In the rows, zero is written as 128.
Each row of A is roughly a mix of the hidden directions of one of 4 groups.
A:
[[111 190 145 120 129 144 134 167 165  90 136 121  63 164]
 [ 97 136 103  37 132 146  86 152 151 100 132 136 113 149]
 [ 83 142 139  77 137 137 119 152 178  72 142 120 140 180]
 [164 137 115 135  85 100 121 158 133 184 122  87 153  66]
 [140 130 181  96 138 102 161 141 144  70 145 143  66 154]
 [125 148 100 103 117  59 166 134 155 173 118 124  88  84]
 [134  57 149 103 134 118 102 112  87  93 119 177 174 123]
 [171 108 201 122 149 109 135 104 101 123 127 149  61 122]
 [109 111 193 100 160 106 121 122 114 114 141 177 100 188]
 [ 78 147 147 178 130  83 175 152 139 107 125 170 138 168]
 [111 134 133  60 128 156 110 146 160  47 124 119 123 151]
 [138 125 163 175 108  64 172 165 149 147 164 118 161 132]
 [109 139 143 145 175 113 146  63 118 172 105 148  67 131]
 [151 140 181  77 100  68 146 150 132 136  94 127  84 111]
 [147 127 160 121 123 122  80 122 147 111  86 106 114  40]
 [134 137 108 112  91  66 141 187 151 179 158 115 151 112]
 [179 108 108 174 110 114 143 121  71 185 128 145 121  89]
 [142 160 157 162 104 120 125 188 123  76 121 166  76 114]
 [143 147 104  91 114 142  85 126 149 187 114  70 132  79]
 [119 141 126 120 162 154 144 127 176  68 186 110  86 158]
 [159 126  67  88 111 111 145 126  95 171 116 143  77  89]
 [159 150 146 123 112  95 196 156 130 117 149 135  59 155]
 [116 139 178  82 122 106 147 139 167  53  99 121 102 134]
 [161  88 170  69 145  87 143 127 121 115 170 150  86 144]
 [ 79 168  95 133  97 110 122 176 131 103  74 174 124 112]
 [148 118  82 185  95 146 126 128  90 147  97 128 177  82]
 [119 123 170 125 157 192 112  86 120  88 119 115 139 189]
 [134  85  55  87 141 130 141  72 103 150 116 132 136  98]
 [117 110 178 111 155 112 144 130 112  93 153 181  97 193]
 [148 124  83  68 144 117 132 124 129 147 158 140  50 105]
 [108 125 196 140 155 165 112 103 129  69 110 132 139 178]
 [118 118 176 101 153 154 115 122 120  55 127 161  97 178]
 [ 78 166 122 150 131  59 166 153 175 144 125 142 107 117]
 [135 118 142  94 166 186  89 103 110  87 143 145  77 159]
 [113 177 170 164 143 158 123 119 165  75  96 106  84 118]
 [137 103 154  97 139 160 118 139 105  61 156 159 116 191]
 [121 148  68  90 128 151 104  98 131 188  95  99 112  92]
 [168 160 147 118 114 108 181 134 160 111 130  85  61 109]
 [139 114 102  65 108 128 132 155 165  52 138 107 133 101]
 [ 74 127 117 109 162 146 133  90 153 149 142 108 175 194]
 [122 145  97  87 162 105 139 106 166 145 150 119  49  97]
 [126 101 157  96 120  83 102 162  83 153 131 199 123 148]
 [ 84 100 148  87 135 114  66 149 114 117 116 183 167 145]
 [111 144 149 212 114 112 126 132 116 180 107 128 181 123]
 [118 137 106  31 126 123 127 150 149  99 133 136  81 148]
 [111 144 111 150 107 109 151 126 181 141 111  65 189  96]
 [109 183 130 173 126 166 114 114 166 116  83  77 122  94]
 [ 81 187  98 129 101 154 120 157 169 101  81 103 148 129]
 [161 153 114 100  90  90 184 173 150 117 141 108  79 114]
 [ 77 182 122 160 145 174  67 145 136 128 106 149 103 134]
 [ 89 164  99 185 116 107 160 149 126 186 126 141 157 165]
 [158 135  76 153 101 124 125 133 107 208 130 103 144  85]
 [143 138 105 146 133 194  72 116  86 189 132 119 132 139]
 [121  79 123 112 133 128 134 120 155  42 142 121 185 113]
 [ 99 133  82  82 159 170 120  88 110 108 107 158  80 155]
 [139 133 159  62 121  79 146 168 152 107 152 140  74 141]
 [ 63 143 116 102 136 114 125 154 191  67 131 132 151 143]
 [173  80 116 124 125  90 167 104  71 169 136 162 113 114]
 [150 148 111 138  83 137 109 141 134 150  79  78 161  64]
 [ 87 146  84 178 137 161 140 118  92 113  99 185 123 162]
 [162 127 135 115  88 110 133 130 143 174 107  60 179  92]
 [144 140  61  70  89 121 110 179 123 158 140 129 114 103]
 [122 121  83 176 133 152 185 108 103 132 154 135 160 188]
 [128  88  77 110 172 161 115  57 101 160 138 133 131 124]
 [173  94 109  72 117  87 135 115 115 172 128 118 108  71]
 [131 136  93 189 137 177 138  78 129 153 115  80 161 113]
 [115 124 176 160 116 149 111 154  91  91 111 170 164 187]
 [ 92 163 145 156 148 101 128  89 172 178  91  93 122  93]
 [144 162 168 119 135 117 184 121 162 102 132  97  59 152]
 [142 119 197 106 141 104 138 136 124  73 133 165  69 147]
 [134 137 139  52 148 107 108 120 152 138 126 123  52 101]
 [ 83 177 125 116 116 152  92 156 188 107 102  84 152 125]
 [106 128 154 198 145 147 137 123  90 118 135 178 138 189]
 [125 125 118 118 101 100  80 199  99 135 133 193 125 108]
 [143 112  81 127 142 162 133  64  95 194 116 102 140 125]
 [107 142 108  44 144  92 129 129 153 163 136 133  73 134]
 [153 111 138  73 120  86 138 177 130 103 177 159  81 132]
 [135 111  72  97 135 146  98 123  71 177 138 177 101 135]
 [138 120 167 203 102 124 123 139 101 151 111 126 198 128]
 [165  95  89 174 118 130 157 134  67 150 166 169 138 139]
 [166  92 101 153 124 157  98 126  52 154 137 173 132 112]
 [ 89 145 182 137 140  90 151 142 124 111 114 185 102 184]
 [108 116 101 144  98 124 112 129 126 130  80 116 216  86]
 [133 155  94 109  85  91 176 161 174 127 120  79 140  98]
 [ 97 154 176 127 106  92 131 191 171  78 129 133 144 146]
 [126 140  56 127 122 150 174 117 162 142 157  70 156 138]
 [ 92 129  83  61 118  69 155 139 134 146 104 162 115 127]
 [139 133 123 166 160 181  94  80  92 193 134 120 115 138]
 [ 81 146  62  80 145 100 157 119 145 140 123 158  83 138]
 [111 129 100 146 106 157  99 124 145 110  85  92 202  85]
 [119 159  92  95 136 196  64 130 150 140 133  88 117 121]
 [144 106 181 143  93  76 118 164 126  99 100 145 163  79]
 [111  61  90 112 145 116 146  83 113 110 131 150 193 127]
 [162 123 103  73 133 169  85 102 138 152 130  74 110  88]
 [108 113 168 180 163 178  77  96 109 118 124 143 162 149]
 [149 152 109 109  92  96 145 134 133 202  95  82 132  89]
 [151 124 104  39 133 177 105 110 132 125 132  88 107 141]
 [134 152 115 178 140 169 138  74 144 157 103  63 138 105]
 [101 137 122  90 172 152 112  72 125 118  91 149  62 127]
 [ 91 162  78 132 146 164 108  95 110 195  99 132 112 150]
 [100 130 164 166 134 170 131 115 132  77 113 116 183 184]
 [143 102 170 117 153 120 143 126  91 108 164 182  87 185]
 [113 125 209 163 153  79 153  88 144 134  99 129 121 121]
 [ 98 106 175 149 127 101 129 155 153  77 144 141 196 157]
 [159 134 125 121 138 114 202 117 138 138 179 106  76 169]
 [125 100 187 115 122 115 166 117 123  64 106 134 163 178]
 [142 128 161 118 148 155 103  81 131  87  74 116  83  78]
 [110 137 147  93 166 163  91 124 150  66 141 145  67 139]
 [163 135 110 107  91  86 124 157 133 185 120 103 119  61]
 [168 110  97  93  85  91 114 173 118 139 132 131 129  59]
 [149 132  77 100 146 128 120 118 109 187 159 142  59 107]
 [134 134  47 115  92 136 107 155 118 175 122 114 162  89]
 [151 137 122 161  90 111 111 151 139 179 122  83 177  72]
 [124 134 110 111 112 166 150 155 131 104 162 107 169 212]
 [153 127  68  87 114  97 147 137 114 197 146 128  92 106]
 [171  85 113  85 126  85 147 100  97 188 137 131 116  95]
 [144 142  96 128 106  71 159 138 132 203 124 117 108  81]
 [178 117 101 131 147 167 151  72  92 172 144 105  87 134]
 [127 137 150 151 164 161 132  51 149 160 113  69 127 127]
 [113 112 124 134 106 112  72 168  82 145 105 192 162 111]
 [162 156 179 126 107 124 167 124 159 144 123  48 125 146]
 [142 124 133 110  80 132  73 201 109  99 116 153 155 103]
 [111 113  82 103 109 135 104 119 151 112  88  99 190  71]
 [121 120 150 161 127 179 125 121  88 105 120 141 178 201]
 [173 143 134 103  94  93 176 122 144 153 101  75 100  86]
 [167 123  92 137  89  76 170 165 109 180 151 131 129 101]
 [ 76 136 131 157 127 140 138 144 152  57 121 141 183 168]
 [134  98 141  81 119 102 104 124 169 138 134  73 186  87]
 [ 84 158 161 179 151 144 122 142 123 120 141 166 122 201]
 [143  98 144 144 132  66 140 156  95 158 171 191 110 127]
 [166 121  95 150 136 148  80 133 127 168 170 112 107  59]
 [172  90 130 154 124 127  86 115  78 172 124 145 135  66]]
Which four rows in each list fit none of the groups? Every other row fits one group, some only roughly. Give them in the order they come.
  * q490: [165 105 124  86  79  97 126 163 140 110 115  98 169  72]
  * q972: [148 131 118  60 138 121 135 107 157 185 157  71 105 134]
  * q470: [160 157 123 173 105 142 162 104 138 137  84  69 117  79]
  * q786: [126 125 143 115  94  91 152 192 165  77 159 118 170 145]
  * q794: [157 144 156 139 134  86 154 123 135 134 122 135  42  78]
  * q805: [156 165 130  71 111 156 104 133 136 127  93  92  63 101]
  * q489: [133 128 142  66 112 131  77 155 163  81 107 105 126  78]
  * q33: [ 95 185  85 148 116 156 168 128 173 124 113  79 139 155]
  * q332: [173 134  80  99 133 131 159 115 127 159 161 105  56 106]
  * q744: [114 157 108 169 137 208 124 112 144  76 121  96 140 151]
  * q745: [ 98 133 145 168 157 180 119  88  95 102  94 162 125 177]
 : q794, q805, q332, q745
  * q374: [132 118  94  95 150 105 134 119  98 146 138 186  48 115]
  * q368: [162  99 125 151  76  92 138 158 102 143 115 123 195  91]
  * q782: [133 150 173 114 112 103 160 157 156  52 107 132  82 126]
  * q975: [ 95 130 118 141 143 149 127 104 184 119 139  68 198 137]
  * q46: [102 146 174 175 142 167  78 135  94 125 109 169 131 171]
  * q165: [126 110 116  34 129  73 147 137 157 124 143 127 103 119]
  * q250: [121 107 151  51 154 134 117 130 147  82 166 135 106 177]
  * q202: [161 121 137 131  99  56 191 166 135 122 152 138 104 105]
  * q75: [125 124 153 120 174 170 105  74  91 133 116 158  72 160]
  * q26: [132  98 169 147 130 167 131 103 123  58 112 110 187 153]
  * q983: [116 107 166 136 149  74 149 111 100 117 103 199  85 123]
  * q780: [139 112 128 153 125 162 117 154  67 104 149 189 129 185]
  * q462: [165 119 191 114  92  99 153 164 119  64 107 137 115 123]
 : q975, q250, q983, q462
  * q579: [111 131  89 123 151 196 115  86  90 152 121 135 131 188]
  * q406: [129  96 100 198 136 126 114 121  77 147 135 185 153 101]
  * q718: [144 134  61 111 132 162 149  97  83 182 125 136  90 152]
  * q653: [151 166 120 196  88 116 169 152 146 150 122  82 144 100]
  * q311: [136 105 110 151  95 162  99 147  71 101  93 163 184 124]
  * q194: [124 136 201 135 128 139 131 152 119 103 142 139 136 214]
  * q800: [160 125  95 136 102  84 136 141 120 158 111 132 109  39]
  * q308: [109 121 156 122 166 166 103 113  97 131 153 165 116 209]
  * q52: [110 160 129 147 162 117 187  91 181 129 149  91  84 143]
  * q842: [142 120 104 135  80  68 154 166 140 143 117 115 170  72]
  * q592: [119 147 117  91  97 121 102 141 173 147  92  68 167  82]
 : q653, q311, q194, q52
  * q904: [186 115 136  86 121 125 172 116  96 107 128 139  54 132]
  * q959: [129 139 172 162 168 170 124  56 120 131  95 110  94 136]
  * q28: [ 81 121 149 157 140 127 151 135 148  77 142 140 185 189]
  * q820: [123  79  88  74 131  84 112 126 102 174 143 166 149 106]
  * q255: [139 128 160 125 105 144  99 172  98  53 102 177 112 127]
  * q220: [109  95 152 138 141 169  87 121 123  54 122 143 182 141]
  * q520: [141 141 164 148 168 137 154  74 133 178 148  97  80 162]
  * q547: [148 123 151  53 144 153 122 113 116  92 124 137  60 156]
  * q391: [138 148 116 115 154 106 183  86 155 158 141  98  56 120]
  * q418: [113 119 156 120 143 131 161 132 139  36 138 156 111 175]
  * q476: [ 84 114 108 116 155 170  94  99 161 104 138 100 195 148]
  * q608: [111 121 158  72 143 101 120 158 186  75 172 121 118 140]
 : q820, q255, q220, q391
  * q410: [153 117 160 191 119  79 187 135 109 163 157 138 135 146]
  * q193: [149  97 180 172 108 134 102 160  94 111 142 148 192 147]
  * q168: [123 140 112 151 148  86 159  90 132 166 100 142  68  73]
  * q923: [147 101 163 119 131 109 139 160 115  51 159 180  98 141]
  * q457: [100 126 127 202 150  93 171 111 116 170 151 160 144 157]
  * q826: [125 124 125 146  96 130 145 132 163  99 107  72 211 108]
  * q703: [121 114 168 133  97 125 128 172 122  51 110 151 176 152]
  * q627: [127 104 118 178 114  90 146 141 106 185 154 143 196 134]
  * q371: [124 125 129  69 154 134 158  79 179 104 130  69 111 136]
  * q431: [136 112 154  84 114 117 130 179 107  81 156 176 114 182]
  * q564: [120  98 159 124 111  86 120 188 121  86 158 178 165 148]
  * q487: [ 79 158  86  94 153 176  99  94 160 150 112  92 133 149]
  * q576: [110  98 100 145 155 174 109  69 136 115 121  99 193 113]
  * q755: [102 149  67 112 111 142 118 108 129 188  80  97 163 109]
  * q207: [113 155 113 179  98 152  77 170 134 150 117 110 187 104]
 : q193, q627, q431, q564
  * q924: [ 72 172 134 137 108  87 136 161 188 129  95 107 161 117]
  * q857: [112 138 157  65 156 170 106 107 142  89 123 119  91 182]
  * q25: [165 124 170  95 151 101 156 120 141 121 166 122  47 135]
  * q933: [118 139 117 206 107 136 118 120 110 141  75 130 172  80]
  * q166: [106 129  87 136 102  65 147 156 139 190 129 130 174 104]
  * q247: [136 155 127 115 120  65 184 156 159 143 151 127  65 121]
  * q285: [128 139  97 168 121 100 125 123  92 200  99 161 109  80]
  * q153: [124 146  84  51 145 134 129 105 150 159 130 105  69 122]
  * q386: [121 142 166 100 150 140 140 104 182  57 116  89  94 124]
  * q129: [ 83 149 129 167 120 138 163 128 155 107 114 104 195 181]
 : q933, q166, q247, q285
  * q44: [161  87 174 174 112 132  97 154 100  92 143 145 178 107]
  * q994: [160 147 108 124 120 108 142 116 139 143 103 108  65  46]
  * q854: [161 129 116  81 147 138 161  86 135 170 156  81  79 150]
  * q601: [134 129  98 129 124  54 186 126 140 170 136 135  95  86]
  * q325: [125 141 121  68 153 159 150  85 130 103 108 122  62 165]
  * q535: [ 85 168  79 121 124 104  97 145 140 188 100 147 108  88]
  * q950: [ 93 171 158 130 135 174 121 126 168  70  99  97 128 167]
  * q880: [108 147  88  82 171 157 106  91 138 164 139 126  64 136]
  * q389: [111  91 162 182 145 121 138 125 107  92 150 175 176 168]
  * q602: [121 133 160 142  83  95 130 203 141  97 135 135 183 146]
  * q197: [142 119 163  59 145  96 167 111 156 115 149 108  76 151]
 : q994, q535, q950, q602
  * q261: [122 149  80 138 134 175 115  74 117 175  79  95 128 104]
  * q23: [128 100 116 109 134 107 168 149 103 116 184 178 121 194]
  * q663: [116  97 157 143 134 170 112 114  97  62 110 158 171 171]
  * q421: [120 153 150 144 135 159 158 137 175  59 154  90 127 174]
  * q960: [175 121 133 114  71  92 154 195 138 101 147 111 144 103]
  * q605: [122 139 183 134 156 174 117  90 110  83  92 141  87 167]
  * q484: [142 152  94 145  83  74 162 174 139 170 125 116 129  83]
  * q905: [107 162 119 133 115  73 141 176 195 139 157 104 122  94]
  * q416: [ 84 139 119 141 111 114 114 177 177 115 149 110 204 140]
  * q481: [109 151 132 135  76 136 101 194 119 124 106 134 194 156]
 : q663, q605, q484, q905
  * q623: [ 88 128 194 108 141 126  84 117 145  81  73 142 140 125]
  * q636: [145 126 136 202 146 184 142 103  86 102 138 148 117 165]
  * q37: [ 83 135  76 125 112 144  83 141 143 146 102 116 201 106]
  * q257: [108  93  93  94 118  78 121 167 104 130 145 200 145 125]
  * q881: [176 125  84 135  94  97 159 138  97 185 124 126 112  77]
  * q320: [113  93 150 120 111 136  86 141 112 120 112 133 225 146]
  * q621: [103 124 182  83 161 140  67 125 166  80 130 125 112 124]
  * q600: [ 75 125 105 123 161 173 130  76 119 120 106 142 152 192]
  * q956: [134 151 116  68 147 129 139 102 173 119 127  86  59 103]
  * q859: [146  86 183 136 117 120 136 137  80  77 121 176 152 163]
  * q860: [123 142 125 160  85 119  90 160 110 145  69 140 167  72]
 : q257, q320, q600, q956
  * q887: [160 155  81 151 103 176 116 118 107 136  85 103 103  71]
  * q263: [120 159 161  98 111  95 151 184 170  74 141 129  93 150]
  * q837: [149  96 122 133 103 102 101 156  64 176 126 183 153 114]
  * q958: [183 109 179  86 109 101 161 152 128  80 150 118  93 133]
  * q699: [177 142 148 119  74  91 122 198 130 152 140 110 120  93]
  * q474: [128 163  84 108  67  93 164 181 139 150 102 112 143 118]
  * q925: [149 111 162 160 121 179 128  87 105  85  81 100 172 134]
  * q74: [114 115 103 167 111 112 120 129 142 164 127 101 218  93]
  * q264: [158 144 132  64 112 103 170 147 168 110 146  87  79 127]
  * q540: [ 51 156 134 140 142 129 117 143 149 133 126 149 167 197]
  * q836: [125 150 131  66 131 148 122 155 141  68 134 143  65 161]
 : q699, q925, q74, q836
  * q97: [146 131 168  87 108  91 113 184 124  90 124 167  76 111]
  * q696: [ 76 126 157 166 150 130 131  80 156 107  82 113 185 128]
  * q841: [148 135 183 133 150  83 147 133 132 132 154 152  45 126]
  * q78: [157 103 111 126 140 161 166 128 104  93 191 138 120 193]
  * q969: [156 155 101 141 133 195 123  87 134 154 116  59 113 113]
  * q440: [164 122 206 185 136 122 164 101 115 143 136 105 129 156]
  * q560: [150  88 133  67 155 171 116 104 116  86 167 127 118 172]
  * q17: [106 153 133 155 135 158 177 106 143 129 136  91 151 210]
  * q986: [ 99 118 179 118 137  85 153 157 157  94 163 145 151 187]
  * q846: [ 85 141 140 146 132 163 117 138 170  63 129 105 183 162]
  * q181: [112 131 188 121 140 163  61 123 158  80 106 103 152 118]
 : q696, q841, q78, q560
  * q809: [129 124 142  76 178 124 137  88 159 127 166 114  59 141]
  * q738: [ 77 119 170 162 139 128 129 122 145  78 111 142 191 168]
  * q113: [117 145 141 195 123 113 121 116 151 175 107  88 177  86]
  * q8: [129 141  93 107 158 154 119  64 127 189 111 100  87 105]
  * q82: [178  79 182 109 140 124 151 121 107  90 176 136 115 163]
  * q569: [112 168 154 109 109  98 126 195 141  93 119 166  74 141]
  * q156: [117 151 128  92 168 181  88  82 147 154 125  90  85 140]
  * q552: [ 92  96 158  68 132 107 124 130 133  68 108 159 160 164]
  * q360: [117  80 158  86 149  84 145 133 158  77 175 141 150 150]
  * q595: [108 161  95 109 107 112 131 135 183 167 110  64 158  95]
 : q809, q738, q8, q82
  * q932: [137 113 118 115 116 123  77 145  67 153  97 193 108  96]
  * q632: [125 151  69 168 114 165 137 104 133 167 104  78 168 105]
  * q70: [131 168 124 104 134  91 164 126 176 161 135  90  64 106]
  * q355: [105 115 132  50 150 152 119  85 142  76  88 124 115 140]
  * q331: [135 145 114 110 149 128 108 133  98 166 141 173  37 131]
  * q662: [ 92 109  78  83 145 171  95  83 131 114  93 119 169 122]
  * q935: [119 130 155 116 134 153 127 123 187  93 149  59 177 154]
  * q523: [126 138 144 108  88  48 156 158 141 171  95 122 146 102]
  * q42: [178 121 128 132 149 143 163  79 154 129 158  64  92  99]
  * q966: [121 143  93 178 116 164 104 103 117 168  85  98 173  90]
  * q945: [ 88 107 154 106 117  63 136 170 146  96 132 170 170 147]
  * q660: [134 129  84 175  96  92 164 139 143 160 127 101 179  81]
 : q932, q70, q355, q662
  * q123: [ 97 133  77  65 145 150  74 118 114 152 105 160  98 116]
  * q907: [130 161  70 139  91 107 124 161 121 196 110 127 122  81]
  * q89: [141 116  95  86  82 107 162 154 156 100 121  85 186 111]
  * q327: [113 116 164 151 160 181 127  89 131  58 126 121 145 172]
  * q943: [119 124  98 200  97 113 133 146 112 152 110 138 195  93]
  * q944: [113 108 142  96 112 106 142 171 161  75 163 122 184 168]
  * q506: [145 173 108 114 105 106 115 173 148 191 143 104  81  94]
  * q725: [116 135 184 112 167 123 159  94 138 124 144 130  84 200]
  * q432: [126  87 116  65 147 162 119 103  96  75 127 161 123 168]
  * q981: [104 115 116 195 158  97 138 108 101 181 147 182 130 127]
 : q907, q943, q944, q432
  * q29: [121 157  90 138 134  87 120 141 146 194 142 133  80  72]
  * q727: [138 171 203 156 120 123 107 154 164 105 109 100  92 101]
  * q217: [102 115 153 114 170 148 150  97 160  72 163 118 131 190]
  * q823: [100 172 162 154 119  64 159 141 164 149  89 129 101 103]
  * q443: [ 86 135 132 127 146 137 162 136 162  66 157 133 143 199]
  * q541: [160 161  82 135  81 113 145 166 141 165 124  89 116  74]
  * q324: [107 123 169 145 104  91 144 176 111  85 115 184 154 167]
  * q3: [107 150 146 175  93  98 154 165 159 137 122  98 198 140]
  * q262: [119 118 111 108 103 148  72 140 144 135 105  91 206  93]
  * q877: [154 130  83  79 111  99 171 134 152 175 162  79 120 121]
 : q727, q823, q3, q262
